In the rows, 128 means zero.
Families of rows that turns and mirrors carry onto each other, the same ones carrying the whole set onto itself: the rest of each named row's family, in list order
4 families of 4 rows
Z_358: [122 130 130 152 101 169  99 130 143]
Z_66: [105 102 145 168 131 125  88 132 122]
Z_580: [114  83 110 138 137 140 113 143  97]
Z_247: [113  91  97 134 137 149 118 153 115]
Z_155: [118 111 145 149  99 161 111 120 151]
Z_595: [108 101 121 175 116 127  88 146 122]
Z_382: [140 106 118 127 108 158 131 110 114]
Z_107: [ 99 106 130 166 137 131  90 146 137]
Z_527: [132 117 133 158 110 170  94 129 150]
Z_555: [148 124 113 142 123 150 135 117 111]
Z_90: [129 114 120 131 115 134 143 110 110]
Z_780: [119  97 137 173 132 131  82 129 130]
Z_432: [109  94 112 121 150 140 109 137 114]
Z_158: [129 134 133 158 105 149 108 119 151]
Z_417: [104 102 102 125 131 143 123 149 109]
Z_962: [142 105 121 133 118 135 136 104 118]

Which other rows belong to the same family as Z_432? Z_155, Z_595, Z_555
Which other rows belong to the same family as Z_90? Z_527, Z_780, Z_417

Families of rows that turns and mirrors carry onto each other, the same ones carrying the whole set onto itself: the rest of each named row's family, in list order
6 families of 5 rows
Z_514: [136 103 137  92 133 135 105 139 161]
Z_192: [137 125 118 102 125 146 156 117 209]
Z_655: [124 121 125 116 121 149 145 106 209]
Z_934: [151 120 143  77 129 174 124 106 155]
Z_594: [128 118  95  86 138 173 149 114 175]
Z_395: [121 111 104  80 133 174 145 103 160]
Z_173: [135 118  96  88 135 173 149 118 162]
Z_188: [101 120 151 108 134 135 147 141 173]
Z_88: [145 115 149  82 132 184 121 124 157]
Z_239: [136 109 154  86 126 181 111 114 165]
Z_383: [137 126 125 112 130 156 157 110 206]
Z_225: [120 121 130 104 127 133 101 140 172]
Z_670: [132 113 140 102 132 141 104 151 172]
Z_55: [133 120 143  90 139 143 101 146 172]
Z_966: [118 118 137  94 132 130 103 138 165]
Z_112: [127 103 102  84 134 169 145 112 154]
Z_654: [127 121 133 108 136 153 159 112 210]
Z_305: [145 119 121 104 135 146 151 100 202]
Z_549: [126 128  98  91 125 167 150 104 164]
Z_166: [103 121 150 118 126 142 152 137 175]
Z_221: [125 113 134  91 124 140 108 155 169]
Z_256: [149 113 146  73 124 181 120 125 170]
Z_776: [130 116 118 103 135 145 151 100 206]
Z_707: [106 124 159 107 117 144 152 137 180]
Z_76: [104 130 153 114 125 139 156 119 170]
Z_449: [103 120 158 109 128 134 151 119 178]
Z_367: [137 121 141  75 134 188 123 119 158]
Z_114: [129 116 104  79 126 173 159 119 163]
Z_169: [101 105 157 114 122 140 141 130 173]
Z_922: [138 117 147  77 130 176 108 110 165]

Which other rows belong to the same family as Z_192? Z_221, Z_256, Z_707, Z_114
Which other rows belong to the same family as Z_514? Z_655, Z_934, Z_549, Z_169
Which other rows belong to the same family as Z_594? Z_188, Z_55, Z_654, Z_367
Which other rows belong to the same family as Z_670? Z_173, Z_88, Z_383, Z_166

Families of rows that turns and mirrors carry onto each other, the same ones carrying the whole set onto itself: the rest of each named row's family, in list order
4 families of 8 rows
Z_101: [151 152 122 126  96 134 123 100  75 117]
Z_813: [171 107 129 118  74 146 103  79 119 151]
Z_306: [165 140 110 110  88 155  92  92  81 151]
Z_842: [151 110  97 115  74 123 102  96 109 146]
Z_388: [156 142 101 110 109 164 118 106  76 112]
Z_930: [152 127 111 109 126 171 115 102  89 100]
Z_570: [160  94 138 121 108 163 119  84 129 111]
Z_676: [155 131 122 117  61 146 105  88 104 152]
Z_170: [151 135 134 118  85 130  84  83  96 148]
Z_500: [171  87 123 138 104 135 120  88 117 137]
Z_795: [181 110 135 123  98 124  99  78 104 144]
Z_659: [179 118 114 109  94 152  87  84  94 155]
Z_757: [139 109 134 136  90 145  91  86 117 152]
Z_643: [165 106 115 107 131 168 109  93 103 103]
Z_808: [156 139 106 106  81 118 103  96  86 131]
Z_895: [147 113  95 125 101 136 140 111 100 105]
Z_801: [175  99 127 114 127 167  98  83 108 124]
Z_274: [156 110 148 127 129 146 108  85 110 106]
Z_150: [162  98 133 107 112 131  88  79 122 120]
Z_179: [175 103 124 108 110 159  83  80 108 143]
Z_741: [143 144 109 118  78 156 135 105  92 112]
Z_517: [115 135 106 123  88 145 109 107 100 119]
Z_89: [137  89 115 117 110 143 104  95 130 110]
Z_539: [165  93 135 114  92 154 103  78 132 132]
Z_639: [135 112 132 146 117 158 128 100 108 110]
Z_772: [148 142 107 113  62 145 119 100  95 134]
Z_149: [152 106 124 116 109 162 135  97 118  92]
Z_999: [131 140 119 109 111 141 112 103  93  94]
Z_322: [160 114 120 114 124 134 127  97 100  91]
Z_495: [137 129 115 114  97 163 135 104 105  94]
Z_438: [149 133 114 145  81 138 125 101  86 144]
Z_909: [156 145  98 104  92 157 103 102  75 131]

Which other rows belong to the same family as Z_539? Z_813, Z_570, Z_676, Z_741, Z_772, Z_149, Z_495
Which other rows belong to the same family as Z_909? Z_306, Z_388, Z_930, Z_659, Z_643, Z_801, Z_179
Which other rows belong to the same family as Z_170? Z_101, Z_795, Z_808, Z_274, Z_150, Z_999, Z_322

Families of rows that turns and mirrors carry onto each other, the same ones carrying the whole set onto itself: the rest of each named row's family, in list order
4 families of 8 rows
Z_139: [137 129 125 120 112 137 142 153 139 134 144 144 138  97 148 104]
Z_722: [135 124 155 149 131 134 115 105 118 112  85 136 120 108 116 132]
Z_174: [121 143 135 146 128 140 155 133 118 150 160 122 130 127 158 126]
Z_893: [118 135 118 119 137 158 139 135 138 161 149 125 130 115 128 117]
Z_764: [125 132 144 161 141 151 134 114 118 128 110 130 114 106 118 153]
Z_756: [147 106 148 130 122 134 108 107 132 123  95 122 120 155 134  95]
Z_242: [142 127 157 127 104 106 122 123 119 118 116 135 141 127 158  88]
Z_483: [133 138 142 146 112 125 154 142 118 133 154 134 135 116 168 116]
Z_62: [124 130 147 155 144 149 125 104 118 128 100 127 114 112 112 147]
Z_244: [127 134 119 124 125 150 146 148 139 149 153 135 133 103 141 115]
Z_227: [142 119 127 159 124 155 158 141 132 135 149 128 114 132 156 131]
Z_240: [113 144 137 140 140 145 141 116 118 161 150 110 127 142 142 124]
Z_918: [143 123 133 113 107 127 128 146 139 125 127 146 141 100 145  91]
Z_976: [130 132 144 165 135 147 141 122 118 122 114 137 116  97 126 153]
Z_763: [116 133 122 111 141 156 123 122 138 163 134 118 131 126 117 110]
Z_981: [142 131 150 137 102 111 140 138 119 119 136 139 139 116 168 100]
Z_429: [133 127 158 120 116 112 109 107 118 128 107 123 138 142 144  87]
Z_146: [157 104 149 135 107 124 118 122 132 109 101 135 124 140 149  92]
Z_163: [153 113 134 156 109 140 154 146 132 117 139 140 120 124 164 118]
Z_911: [128 126 152 151 139 142 116 102 118 122  90 129 117 113 111 139]
Z_392: [140 121 138 103 111 125 113 132 138 127 112 140 142 111 134  83]
Z_691: [129 118 132 143 144 162 130 109 132 151 125 108 111 159 128 123]
Z_455: [131 123 137  99 123 133 104 119 139 140 108 129 139 124 122  85]
Z_29: [140 125 152 159 122 132 131 123 118 105 100 146 121  93 130 138]
Z_156: [140 123 155 153 123 130 121 114 118 105  90 142 121 100 124 133]
Z_606: [132 121 126 154 139 164 148 125 131 149 143 116 111 147 141 132]
Z_516: [136 112 141 133 137 149 113 101 132 140 105 111 115 163 126 107]
Z_297: [122 128 130 102 136 146 109 115 138 155 116 120 134 130 115  96]
Z_704: [136 129 147 164 127 139 139 125 118 112 110 143 118  93 131 147]
Z_927: [122 133 152 121 132 126 109  97 118 146 113 111 134 153 133  97]
Z_866: [113 140 144 129 142 140 123 102 118 159 131 106 129 153 132 113]
Z_408: [160 107 143 146 102 127 137 139 132 106 119 142 123 127 161 102]

Which other rows belong to the same family as Z_455? Z_139, Z_893, Z_244, Z_918, Z_763, Z_392, Z_297
Which other rows belong to the same family as Z_408? Z_756, Z_227, Z_146, Z_163, Z_691, Z_606, Z_516
Which other rows belong to the same family as Z_62? Z_722, Z_764, Z_976, Z_911, Z_29, Z_156, Z_704

